One vector is turned by the same rotation once a step. Each row is the vector after some number of steps, and that number follows the row.
The counts run from 0 to 180.
[ 12.9   1.5 -16.3 -10.7   1.3 -21.3 -19.9 -13.2  16.8 -13.9  35.0  -9.9
  22.2  -8.8 -22.4 -20.3  -9.6 -13.7  27.6 -20.2  31.3 -19.1 -22.6 -20.3
  -9.3   1.0 -20.9 -23.1 -18.5 -30.6 -19.8  -0.3   7.5   0.5 -32.3   7.7
  25.2  -5.7   3.6   2.3  11.4  -7.8  10.1   8.0 -23.4] -> 25
[ 30.3  -7.7  13.2 -30.2   8.2 -13.9  -1.2  -6.2 -20.7  -8.9 -16.6   6.3
  20.2  15.7  -7.2   0.5  18.4 -19.0  -7.5   0.3  -5.6  -8.0  -0.6  -9.2
  34.7   2.1 -14.6  21.1  21.2 -19.5 -13.7  23.1 -22.2  16.0  31.1 -19.9
  41.2   8.3 -13.8  20.1  14.0  -1.3 -14.4  -7.4  17.5] -> 90
[-26.2   2.4 -20.5  16.7 -11.5  37.2 -26.9  11.8   3.5  -2.3  -7.9   4.6
 -15.4  -1.5  14.9 -23.2  -1.9  12.8  -4.3  17.4  30.4  -3.6 -17.9  26.2
 -22.7 -11.5 -18.6 -26.3 -43.2   0.7   6.2 -16.3  35.6 -15.5 -21.2 -11.3
 -16.7  25.9  -7.8   7.5   1.9  -5.6  17.5  -1.8 -18.2] -> 111
[ -8.1   0.2   7.5  -0.2  -0.4 -32.2  20.4  -5.3   1.6   1.6  11.8   4.7
  23.2   7.5  -6.2 -11.2  10.2 -21.1  19.4   1.6   1.0  -6.5  16.1 -46.6
  29.4  27.0  16.1 -22.0  20.8   6.6  15.3 -14.4 -17.7   9.3   0.6  -5.4
  33.0  -7.5  19.3  13.5 -24.4 -28.1  18.2   3.1   0.9] -> 59
[-16.4  -2.5  -8.7  18.1 -10.6   6.9  29.4   6.1  -3.4   5.1 -13.9  14.3
 -19.8  13.3  -5.9   4.6   7.8 -11.7 -22.5  39.6  -3.6   0.0  29.2  15.4
   5.7 -17.7  -2.7 -23.5 -11.0  24.3  33.2   0.8  -2.8 -19.5  -1.7   9.8
 -46.9  17.0  10.0  -1.5 -22.3   1.4 -10.0 -22.0  42.5] -> 151
[  9.8   1.7 -14.4   8.2  -4.8  31.4  17.8  -4.6 -18.8  24.5 -42.6 -11.0
   1.4  19.2  15.7   5.5  -0.1  -0.1 -16.1  12.9 -23.3   8.2  27.2 -21.0
   7.2  22.7  14.8  17.2  24.3  23.2 -24.9 -27.1  -7.4  20.9  31.1   0.6
  -1.2 -15.7  -2.2  16.8 -10.5   0.1  19.8   8.5   4.0] -> 50
[ 16.2  -8.2   4.8 -17.6 -11.9 -14.5   7.0  29.5  -7.9  -6.0 -23.0  11.1
 -11.5  14.6 -33.5   0.8  -1.5 -29.2 -26.7  -0.4 -16.8 -10.4  -9.7  -1.0
  18.6   3.4  -7.0   3.0   4.8 -21.2   0.7  43.8 -23.3  -4.0  15.4 -26.5
  11.8  10.9   7.8  -0.5  12.8 -34.9 -11.8   2.7  31.1] -> 160
[ 18.6   4.3 -10.1  13.4  -0.1  11.9  13.3 -12.9  13.5  36.4 -19.6  -9.3
   6.4  14.0   8.2  17.2   1.7  -8.9 -11.1  -9.9 -15.8  -7.2  10.5 -38.4
  20.8  28.1 -10.3   7.5  24.4  15.3 -14.5 -26.4 -20.8  16.4  42.9  21.2
  18.0 -18.8   5.4   7.4  -3.1 -17.5   5.9   0.9   7.9] -> 52
[ 15.2 -11.6  21.1 -17.3  -6.4  25.0   4.1  -3.2 -12.1  12.2 -44.7  -8.3
  13.0  -0.5  20.3  -4.8   3.4  -7.8 -21.3  26.0   0.7  -0.6   6.3   3.8
  -5.1 -17.1 -29.2  25.8  16.8 -13.0 -20.5   2.8   3.7  27.6  15.7 -27.5
  -0.8  32.4 -13.3  14.7  -3.9  21.7  -4.3 -32.2  -0.9] -> 11
[-12.2  10.3 -29.9  12.8   7.9  14.1 -20.7   2.5  -3.2 -17.6  25.7   3.9
 -12.2  -5.9   2.8  10.8  -2.3  33.5   6.6 -10.9   7.7   5.4  -5.9  40.7
 -20.7   3.6  19.9  -4.7 -31.2  15.7  -1.3  -6.0  17.8 -22.3 -15.4  23.1
 -15.6 -21.7 -14.4 -12.6  11.6  34.8  -0.3  36.7  -9.9] -> 35
[ -4.6   0.8  -3.3  23.0 -13.0  11.6  16.2  10.8  21.1  25.6 -27.9   5.9
 -36.1   1.5 -14.8  11.8 -10.9  -8.0 -34.1  12.9  -2.9  -3.9   4.6   6.9
   0.6 -22.9 -23.2   4.7  -0.9  12.7  17.6  10.4 -14.2 -14.1   2.4  13.2
 -46.3  17.2  13.5  -8.9   1.6 -28.3 -15.5 -30.0  35.4] -> 153
[-24.0  -6.9 -38.8  14.4  -8.3   0.2 -26.4  -8.6 -12.2 -17.6  13.9  12.4
  20.1 -20.8   3.3 -14.5   4.3   2.9   7.1   0.2  11.7  12.9 -13.2  12.2
 -19.5  -1.7  30.4 -24.0 -39.0   2.9 -13.3  -8.5  33.9 -31.6 -31.6  17.9
  -6.1  -9.9 -17.2  -5.9   0.5  18.3  19.6   6.6  -9.6] -> 31
[ -3.5  18.5 -21.9  16.7   5.3  17.4 -21.7  12.5   2.6  -6.7  32.7  -2.7
 -25.0   5.8   5.1   8.6  10.7  32.2  10.4 -12.5   6.2   1.3  -9.6  36.6
  -5.4   3.5  10.1 -20.4 -35.5   6.0   6.6  -3.2  16.5 -25.0   8.2  16.9
  -0.5 -23.5 -11.5  -7.6  13.2  17.5  -8.0  38.7 -12.4] -> 36
[-24.4  16.6  -2.7  20.0   8.6 -41.1  22.2  -9.9  16.5  -3.4  44.5   1.9
  -6.6  -1.3 -17.4   1.0   9.2  -6.0  25.9   1.4  -2.1  10.6   8.7 -13.1
  10.6 -19.7  19.7 -31.5  -4.6   3.5  38.7   1.1  -5.4 -30.1 -17.2  14.4
 -16.3 -18.7  16.3 -21.2 -18.5  -5.1  -7.8  -1.8   9.7] -> 67
[ -8.0  -7.6  24.3 -21.8  29.9 -34.6 -13.5 -28.7  -8.2 -23.0  18.4  10.8
  30.0 -27.4  15.7  11.8  15.8  14.4  15.8 -13.6  15.6   3.8  -9.7  10.7
   5.0   6.0   9.8  30.0  -1.3   1.1  -9.0  11.5  10.3   1.1  -8.0  13.4
  23.8  13.5 -27.6   3.6  11.6  37.6 -16.9 -18.0 -11.4] -> 174
[ -6.3   8.4 -29.6   9.6  -8.4 -12.2 -25.4  -0.5   8.1 -13.3  26.8   3.9
  17.5 -10.1  -2.8 -32.4   0.6  -7.0  22.1  -9.1   8.7   4.2 -29.1  -4.9
 -10.4 -16.6   8.6 -38.3 -32.9 -28.5  -6.0  -2.7  31.2 -29.6 -16.2  -3.9
  19.9  -5.1  -7.1  -2.8   2.7  -9.2  21.2   5.2 -22.2] -> 29
[ 18.9 -15.8 -35.3 -15.8   4.3 -15.6  -3.5 -29.3 -22.3 -15.9  -3.8  -6.1
  39.7   9.9 -19.0 -13.0   9.7 -24.1   4.1   9.4  28.8 -16.5   4.0 -25.5
  29.5  -9.3 -21.0  -7.9  -3.5  -9.1 -22.7  -6.9 -14.1  13.5 -13.7  11.2
  33.2  10.0  -8.3  29.4  11.0  15.9   3.3  -3.3  16.4] -> 20
[ 15.1  -8.7   4.0 -19.9 -11.3 -10.3  12.4  26.7 -20.4 -15.3 -19.4  15.4
  -9.1  20.6 -39.3   6.2  -3.7 -28.2 -24.0  16.6 -13.9 -15.4   7.6  10.7
  11.7   4.5  -2.3   0.8   0.3  -8.2   8.9  42.4 -29.5   3.4  -2.0 -22.8
  -1.6  11.0  15.6   6.3   5.7 -18.0 -14.3  14.7  37.6] -> 159
[ 20.2  -4.2   3.8  -5.6 -10.1   2.0  19.6  28.2   8.3   1.3  -9.1   8.2
 -28.9  17.0 -40.4  22.1 -11.1 -14.2 -29.8   3.3  -2.2 -19.9   4.1  11.2
  10.8  -7.8 -28.2   2.3   3.7  -3.7  17.8  29.4 -36.4  -1.4   3.6   9.3
 -25.3   5.5  15.1  -8.4   8.1 -21.7 -33.4   1.7  37.8] -> 156
[  4.6  -3.0   9.4 -18.8  14.8 -35.7  -4.3 -14.7 -22.7 -12.5 -10.4  -6.3
  14.5 -14.6  -6.6 -15.7   2.8  -6.5  16.6 -15.9 -28.9  35.5 -13.0 -12.6
  10.3 -27.1  29.0  36.7  17.0 -30.9 -18.9  29.1   0.1  -4.5  -5.4 -15.2
  14.0  -9.7 -14.0 -12.4  20.4   6.1  -4.1  -9.2  -1.6] -> 169
[ 11.4  -2.1  28.7 -23.4  10.0  25.4   9.6  12.4 -25.4  -7.2 -25.6  -6.1
  -3.9  14.7  18.2   6.5  17.0  10.2 -13.5  28.7  -0.3  -0.7  14.3  32.2
   6.9 -13.9 -17.9  19.4  10.8  -5.4   6.4  14.7  -3.2  20.8  18.3 -37.6
   6.0  39.5 -10.7  20.5  -1.8  32.9 -20.4  -4.8   4.9] -> 8
[ -8.3   5.5  30.4 -22.9  21.7 -10.3  -8.1 -12.0 -10.6 -19.0  28.1  -6.9
  17.3  -5.0  25.4  -9.1  27.2  23.0  32.7  10.9  15.9   4.4   5.7  24.3
  -2.5 -16.9   1.2  -3.8  -5.1  -8.0  15.2   0.3  21.0   8.8 -10.0 -19.3
  13.4  22.9 -10.5   5.6  -3.9  45.9 -10.2  -8.3 -25.9] -> 178
[ 24.7   1.9  26.8 -22.8  -3.1  16.6   3.4  11.1  -5.5   4.4 -13.7  -2.4
   6.5  19.9  21.1   5.5  24.4  -4.0 -13.5  24.6   0.3 -11.8   8.2  22.7
   9.8 -16.6 -25.2  -3.1  11.3 -16.5   3.3  14.5   1.9  15.2  46.9 -34.1
  16.1  39.5 -11.0  13.8   0.4  17.3 -16.6 -19.3   0.6] -> 9
[-19.9   3.8 -21.7  22.3   6.9  10.7 -27.3  -2.3   1.9  -5.9  15.9  -0.3
 -13.0 -18.8   3.1  -1.7 -11.3  29.1   6.9 -17.8   8.5  13.6 -22.4  27.1
 -26.8  -5.7  11.5  -1.1 -35.8   7.9  -9.8 -11.7  27.6 -25.3 -23.0  28.6
 -22.0 -19.3 -14.6 -14.8  16.3  13.7   3.2  16.6 -18.2] -> 34
[ 14.5  -7.2 -18.6  -5.0 -17.6  25.6  -6.0  13.2 -13.8   0.1 -16.1   6.0
   5.2  13.4  -9.2  28.6 -15.7   0.2 -32.9 -12.8 -10.6 -16.0   1.8   0.6
  -3.0  57.1  11.3  14.1   1.7  17.3 -35.2  -4.9 -18.9  20.0  15.2  10.2
  15.7 -20.9  -2.3  12.2   7.1  -0.8  11.7  40.4   1.9] -> 124
[ 11.5  -7.8 -21.9   2.3  -7.5  36.5 -15.1  11.9 -16.2   6.4 -37.3  -1.0
  -7.7   5.2  -8.4  12.6 -20.1   2.0 -31.5 -14.6  -7.4  -7.4  -8.3  -1.3
  -5.1  39.0   6.8  27.2   1.8  22.3 -36.2  -5.8 -13.9  17.1   8.6   9.5
   5.9 -16.2  -5.5  11.0  16.8 -18.3  13.0  27.0   2.0] -> 123
[ -5.3   4.3  34.2 -19.6  26.5 -22.3 -15.4 -13.6  13.5  -6.9  25.6 -10.8
   3.9 -20.2  20.5  -3.9   9.8  26.0  34.4 -18.8  21.1   4.7 -25.9   8.1
  -2.5 -11.7 -17.7  22.8   9.4 -22.9   7.0  10.5  18.6  -0.2  -5.9  -4.1
  15.9  11.5 -17.4  -8.9  18.4  12.1 -17.5 -16.5 -31.4] -> 176
[-27.9  -8.7  11.6  10.3  -6.5 -31.5  17.5 -18.4   9.5   7.5  -1.9   7.2
  22.2 -16.9  -4.5 -19.0 -11.2 -20.2  17.6  -1.7   1.5   7.7   3.4 -50.0
   5.0  18.1  18.7  -5.5  17.1  15.6   5.9 -22.6   0.2   2.4 -26.9  -2.4
   5.5   4.1  18.0   4.2 -28.3 -36.6  31.5 -18.6  -3.2] -> 61
[ 25.1  16.6 -42.5  16.3 -11.2  55.0 -11.9  23.7  -5.0  14.4 -14.9 -18.0
 -35.9  24.3  -7.7   1.8 -13.0   6.5 -18.4  -1.4 -13.4   3.2  -3.3  16.6
  -3.5 -13.5 -11.2 -10.7 -16.7 -10.6 -16.1  -6.9   1.5  -4.6  17.8  -6.0
 -12.4 -20.7   5.1  -4.9  20.9  -9.3   3.5  29.4  -1.3] -> 118
[-19.9   8.9  20.0   8.7  -6.8   1.5  32.6  12.5  11.8  -3.6  21.0   3.0
 -20.7   2.3   2.9   3.9   0.0   4.9   9.7  25.7   9.4  -1.5  29.7  19.5
 -10.9  -6.7   0.1 -21.5  -3.9  25.2  47.3 -13.5  -0.2   4.6 -16.5  -2.0
 -41.3  15.6  26.4  -5.4 -40.2   7.7   0.4  -8.2   9.6] -> 147
[  8.2  -5.0   4.8   1.5   5.3   3.3  15.9 -19.4  -2.7  10.7 -19.1  -7.9
  12.9   8.9  -6.6  14.4  -9.4  -0.5  -1.5 -10.0  -2.9  -6.7  21.1 -37.3
  11.9  41.2   2.8  25.0  30.5  33.2 -11.5 -27.5 -29.6  38.1  -0.1  19.3
   9.6 -24.2  12.3  10.9  -4.6  -6.0   9.0  12.7   8.4] -> 54
[-19.0   8.8  -7.9   7.2  20.9   9.9 -24.4  -0.2   5.2 -13.2  22.8 -12.6
 -15.1   1.7   4.6 -23.8  -3.0  33.1  28.3  -5.3  38.1  -2.8 -18.2  21.3
  -4.1 -27.9 -24.0  -6.8 -37.4  -6.1  16.7 -17.1  23.4  -6.8 -41.6  -0.6
  -6.6  10.9   0.0   0.4  19.1   5.1  -0.9  11.1 -19.5] -> 107
[  1.3   7.3  22.9 -10.2 -13.7   7.2  11.5  38.3  -7.2  -9.2  -3.4  14.9
 -24.5   7.0  -3.4   9.7   7.0  -1.4 -23.9  18.5 -12.6  -0.9  13.8  47.1
  -8.3 -12.7   3.1 -10.0  -4.7  -2.2  25.5  39.3  -2.4 -11.4   9.0 -31.4
 -22.3  24.9   4.8  -6.9 -11.3   5.7 -18.3   6.8  19.8] -> 78
